In the data rows, zero lies at 4.5, halfway between 4 and 5.
Some points:
[3 5 5 4 5 5 5 4 4 6 4 5 3 3 5 6 3 3 4 4 4 6 4 6 6 3 4 3 3 5 4 5]
[3 3 4 2 4 6 5 7 3 4 4 1 6 3 5 1 3 7 2 4 3 4 3 6 5 6 5 4 6 5 7 4]
[6 6 4 5 5 5 4 6 7 5 8 6 5 4 7 5 3 5 5 7 3 4 2 6 5 5 3 4 3 4 5 3]
[4 3 2 4 4 6 5 7 4 5 4 4 4 4 5 4 3 3 4 3 6 4 3 3 3 4 4 4 3 4 3 5]
[5 6 5 3 4 4 3 3 3 3 5 3 5 4 5 5 5 4 5 4 5 6 4 7 5 4 4 6 5 4 4 4]
[5 5 5 6 4 5 3 5 4 4 6 3 5 5 4 6 5 5 4 4 5 5 3 6 4 7 3 4 3 4 5 6]
[6 6 2 4 5 4 7 6 6 4 2 2 5 6 3 5 5 5 6 5 5 2 3 5 3 2 5 3 2 2 4 1]
[6 7 6 6 4 6 4 5 4 3 4 2 5 5 4 5 5 3 6 3 5 5 5 6 4 3 2 4 4 4 7 5]
[6 4 5 6 5 6 3 3 2 5 6 6 1 5 6 6 4 3 6 7 3 4 8 3 4 6 5 4 5 5 4 7]
[4 3 5 5 5 3 4 4 4 3 4 3 4 4 4 6 3 4 4 4 4 5 5 5 5 4 4 5 5 4 5 5]
[5 3 2 5 7 5 5 6 3 4 5 4 6 4 6 2 4 6 5 4 5 7 6 2 2 5 3 5 7 4 5 6]
[6 7 4 4 4 5 6 5 8 4 3 6 2 5 5 2 4 4 6 6 3 4 4 3 5 3 6 4 5 4 7 3]
[6 7 3 5 1 4 7 3 3 5 5 4 4 9 4 1 0 2 3 9 5 3 4 5 5 4 4 4 9 7 4 7]
[6 7 4 5 5 2 4 2 5 4 3 5 3 5 5 5 5 4 7 5 4 5 6 3 6 3 5 3 6 5 4 2]
[6 2 5 5 3 4 6 6 6 5 2 3 3 4 6 6 4 3 5 3 6 3 3 5 4 3 4 4 3 6 4 6]
[1 7 2 7 4 2 5 3 4 5 4 4 4 5 3 5 9 6 3 2 1 3 3 4 4 1 3 6 7 4 2 4]
[0 6 5 6 4 5 6 7 1 2 7 4 3 7 5 3 4 6 6 3 5 3 5 5 7 5 3 2 1 8 3 2]
[5 6 4 3 6 8 8 2 6 4 4 4 3 5 6 8 4 3 5 3 4 2 6 8 4 6 9 6 6 3 3 7]
[1 1 8 8 7 3 6 0 3 4 4 3 7 5 6 1 5 4 6 5 2 2 4 8 3 4 4 7 3 0 5 5]
[5 3 4 4 4 3 5 4 3 6 4 4 4 3 4 6 4 5 7 4 5 2 2 5 6 4 4 6 4 4 4 5]
[5 4 3 2 5 3 3 3 5 2 6 8 8 5 4 5 3 6 6 4 7 4 6 6 7 5 5 6 2 4 5 2]
[5 3 4 4 5 6 5 4 3 3 4 2 3 4 4 5 5 6 5 4 3 4 4 3 5 3 5 4 5 3 5 5]
[3 3 5 4 3 5 5 7 5 5 6 6 5 6 5 5 5 2 4 6 4 5 4 7 3 4 2 2 4 6 4 3]
[6 5 4 6 2 5 4 3 4 4 4 5 6 5 7 5 6 4 3 1 1 4 4 4 3 4 5 4 4 6 6 3]
[4 6 6 3 3 5 3 3 5 3 6 4 4 5 4 8 4 3 7 5 3 7 1 2 4 5 2 5 5 2 5 3]
[4 3 7 3 5 4 6 5 3 4 4 5 3 4 5 3 4 5 5 5 4 6 5 7 5 4 6 5 6 6 3 4]
[5 7 6 5 3 3 4 4 6 4 6 7 4 6 7 4 6 5 3 5 2 6 4 5 5 4 4 5 4 4 5 4]
[0 7 4 6 5 3 2 3 6 4 3 5 5 6 2 5 5 4 4 3 5 3 5 4 5 3 4 5 6 6 4 7]
[0 4 9 3 5 5 6 5 7 4 5 4 8 4 9 7 4 4 6 7 6 1 5 1 7 4 4 6 4 4 8 8]
[6 4 5 4 6 3 3 6 7 5 6 3 2 3 2 0 5 2 3 4 1 3 4 4 5 6 8 0 0 4 5 8]
[5 4 5 5 5 4 5 0 5 7 4 9 5 4 3 2 2 6 4 4 5 6 4 3 9 8 3 2 5 4 5 2]
[7 5 3 4 2 8 4 5 5 4 2 4 8 7 2 7 3 6 7 7 0 6 6 4 4 3 4 9 1 4 0 5]
[4 5 5 2 7 6 2 5 4 8 1 4 5 2 6 3 7 2 0 6 5 6 7 4 0 5 5 9 4 4 7 0]
[4 2 8 3 1 6 7 3 4 0 6 6 3 8 4 5 4 6 4 5 6 4 6 5 4 7 8 6 4 6 6 1]
[0 4 0 2 5 6 3 5 6 6 8 4 3 6 7 4 4 5 5 2 3 7 7 2 5 3 8 5 3 5 5 4]
[6 4 3 8 9 9 5 3 4 4 2 4 4 5 6 5 5 1 2 5 6 2 2 1 8 6 5 4 1 3 4 2]
[6 8 6 6 2 4 5 5 8 4 4 5 3 4 5 4 3 6 3 5 5 3 5 3 4 4 5 3 6 3 6 3]
[7 3 9 6 3 7 4 4 5 8 8 5 3 0 2 3 8 3 5 5 3 3 8 4 6 2 1 6 4 4 3 4]
[7 6 3 7 2 1 4 2 9 5 5 5 5 4 5 4 4 6 5 4 5 2 5 3 5 6 5 6 5 4 4 2]
[2 4 5 2 4 4 4 2 3 3 5 5 3 4 1 5 4 2 6 4 5 5 6 5 7 2 3 4 4 4 5 3]
[6 3 5 5 6 5 4 5 4 4 6 4 6 5 6 3 4 3 5 5 5 6 5 4 2 4 3 4 6 6 6 6]
[6 6 4 2 5 2 8 4 8 5 5 4 2 4 2 5 6 4 1 3 7 9 2 5 5 7 3 7 2 5 6 8]
[4 6 3 5 7 5 7 8 6 3 2 8 7 0 3 4 0 3 5 2 3 4 7 6 4 3 3 5 6 6 5 5]
[5 5 4 4 6 2 3 2 4 4 4 3 5 3 4 4 3 4 5 4 6 4 6 3 5 5 5 5 4 5 5 6]
[6 1 6 6 4 6 2 5 8 0 7 6 3 3 3 6 5 7 5 4 3 5 3 4 4 6 6 6 9 4 4 4]
[6 5 8 5 3 3 8 4 7 3 1 8 3 5 6 2 5 5 4 4 6 5 8 3 3 3 4 3 5 5 4 3]
[5 6 4 6 6 4 5 5 2 3 6 5 4 3 4 5 7 8 4 7 3 4 6 5 5 6 4 1 4 4 3 3]
[6 1 4 2 5 4 1 2 4 5 4 4 3 5 6 4 3 7 3 5 5 2 5 1 3 0 5 4 4 8 5 5]
[5 3 4 3 4 5 3 3 4 4 5 4 6 7 1 4 2 5 2 4 5 3 5 3 4 3 5 4 4 2 6 5]
[3 5 4 3 3 2 3 3 2 5 5 4 5 3 3 6 4 2 4 3 4 4 5 5 6 4 5 6 3 5 4 6]
[7 5 2 4 4 5 5 4 4 5 6 5 5 5 7 4 4 5 5 6 3 5 4 4 4 5 3 4 6 4 4 4]
[4 3 4 4 5 3 6 4 3 3 6 5 5 6 5 5 6 4 4 3 4 4 6 4 5 4 5 5 6 4 2 4]
[2 8 8 2 5 4 5 3 3 3 3 3 4 3 3 6 2 8 3 5 4 2 4 3 0 9 4 4 3 6 0 3]
[3 2 5 8 1 3 2 6 6 8 1 4 3 5 5 4 3 5 4 5 3 5 2 4 4 8 4 4 5 5 3 4]
[2 6 2 0 4 6 4 3 2 5 4 6 4 3 3 7 8 5 9 7 6 4 2 5 7 4 5 3 5 5 6 3]
[5 4 4 6 5 5 3 5 4 3 4 5 4 4 3 5 3 4 4 4 4 5 5 5 6 5 5 3 5 5 5 6]
[4 4 4 5 6 3 9 4 4 5 2 6 4 7 3 6 6 5 2 4 4 6 3 4 5 4 4 4 4 5 3 6]
[4 4 3 6 5 1 4 3 4 4 5 7 7 6 7 6 5 1 5 4 4 5 6 6 2 7 4 4 2 6 5 5]
[3 5 3 4 7 6 4 6 5 5 5 5 6 3 4 2 5 4 6 8 6 5 4 1 1 8 3 4 5 3 5 5]
[8 5 3 6 5 5 6 6 5 6 5 4 5 3 7 7 6 9 5 5 7 1 6 5 4 4 3 5 3 6 5 7]
[6 4 3 3 4 9 5 2 4 6 6 7 5 8 3 1 6 5 4 2 6 2 2 6 2 6 0 5 5 7 7 6]
[4 6 6 4 2 4 4 4 7 7 6 5 3 6 7 4 4 4 2 5 4 4 3 5 6 3 5 7 6 5 3 4]
[1 6 4 6 8 5 2 6 6 5 7 3 3 3 3 5 5 5 2 5 5 2 3 5 5 4 3 5 9 5 3 5]
[7 9 7 4 9 2 3 7 0 7 5 5 4 8 7 3 4 7 7 3 2 4 4 5 7 6 5 7 6 4 9 5]
[4 5 3 8 0 4 6 0 4 4 5 4 6 0 4 4 6 5 3 9 6 8 2 7 4 1 9 3 4 6 7 4]
[4 4 8 3 6 8 4 3 8 9 3 2 8 6 4 5 3 8 7 3 6 7 6 7 3 4 5 0 5 4 3 4]
[4 3 5 6 6 2 5 7 6 4 5 0 5 9 1 6 6 6 4 7 9 9 5 5 8 4 3 8 3 7 4 2]
[7 2 5 0 6 3 6 5 3 4 4 3 6 3 5 1 8 3 6 1 3 4 0 4 5 5 6 4 7 7 3 4]
[5 3 2 5 5 5 5 5 4 6 5 3 5 5 7 3 7 4 6 6 4 4 6 5 2 7 5 5 6 6 3 5]
[4 2 4 4 5 5 5 7 5 4 4 6 2 5 5 5 4 4 5 6 3 6 3 4 3 4 2 4 5 3 5 3]
[5 4 4 7 4 4 4 4 3 1 3 2 5 3 4 6 6 4 5 4 5 6 5 5 5 4 3 4 4 5 5 5]
[4 6 5 8 6 6 7 7 4 7 8 5 7 4 1 2 4 5 8 4 5 5 5 2 2 5 9 8 5 7 5 5]
[4 3 3 4 5 3 4 4 3 4 5 6 4 4 3 5 4 2 6 6 6 4 7 6 5 4 5 5 4 5 4 3]
[5 5 6 4 4 4 4 4 3 6 5 3 4 3 5 7 2 5 3 3 5 6 6 4 6 6 3 5 3 5 4 5]
[5 3 5 5 6 4 5 5 5 4 5 1 3 5 5 6 2 4 4 4 4 6 4 6 5 5 5 4 6 3 4 5]
[5 4 3 3 6 7 5 4 4 3 4 4 6 3 6 3 4 6 1 4 3 7 6 6 6 2 5 3 4 5 6 6]
[6 2 5 4 4 2 6 7 1 8 7 6 8 5 1 9 4 3 2 3 4 3 5 4 3 4 7 1 6 3 7 3]
There is one direction along which these points spread out most. Take the direction at right angles to it along which they spread out most. Go by this last direction. How far along it is each point below, from 0 to 99? 50 is the average, and the first point above lies past it. One standard deviation of the points above along it is 16.
[3 6 4 1 2 4 4 8 5 4 2 4 6 6 2 4 9 6 2 6 6 4 9 5 8 7 4 3 7 1 4 8] 58
[4 2 3 3 0 1 6 6 2 6 4 6 1 3 5 3 4 8 6 3 8 5 4 5 5 4 4 8 2 0 4 4] 52
[5 6 6 6 2 6 3 5 1 3 4 8 8 5 8 4 5 4 4 2 8 8 2 1 7 3 7 3 5 2 0 4] 44
[5 4 4 5 5 6 6 6 4 5 6 3 5 5 4 3 5 2 4 5 5 4 3 5 5 6 5 7 6 3 3 3] 56
[5 4 4 5 6 4 4 5 7 5 6 3 5 3 8 5 4 4 3 4 5 3 6 6 6 6 4 5 6 6 5 4] 46
[5 6 6 5 3 6 4 5 3 3 3 4 4 3 4 5 4 2 3 3 6 4 4 5 5 4 4 4 3 5 6 6] 56
[4 3 5 4 5 6 5 5 6 5 6 4 3 6 5 6 3 4 4 6 3 5 4 4 3 4 4 3 4 4 7 6] 48
[5 2 5 5 5 3 0 7 6 4 1 6 6 6 3 6 7 5 5 6 4 3 3 6 7 5 7 6 4 7 6 6] 57
[6 6 6 2 7 2 1 5 5 2 6 5 6 5 4 4 5 4 5 6 7 4 3 5 1 3 5 3 3 3 0 7] 59
[5 3 5 6 8 3 9 3 5 6 2 8 1 5 4 6 7 6 5 5 4 8 5 1 3 4 5 4 5 6 5 8] 40
[4 5 3 6 7 6 0 6 2 5 2 7 1 6 4 5 4 6 5 3 8 5 4 9 3 3 7 4 5 3 5 4] 63
[5 5 3 6 1 5 5 4 6 5 4 1 5 5 4 5 6 3 8 2 4 4 7 4 3 7 4 4 6 4 8 3] 43
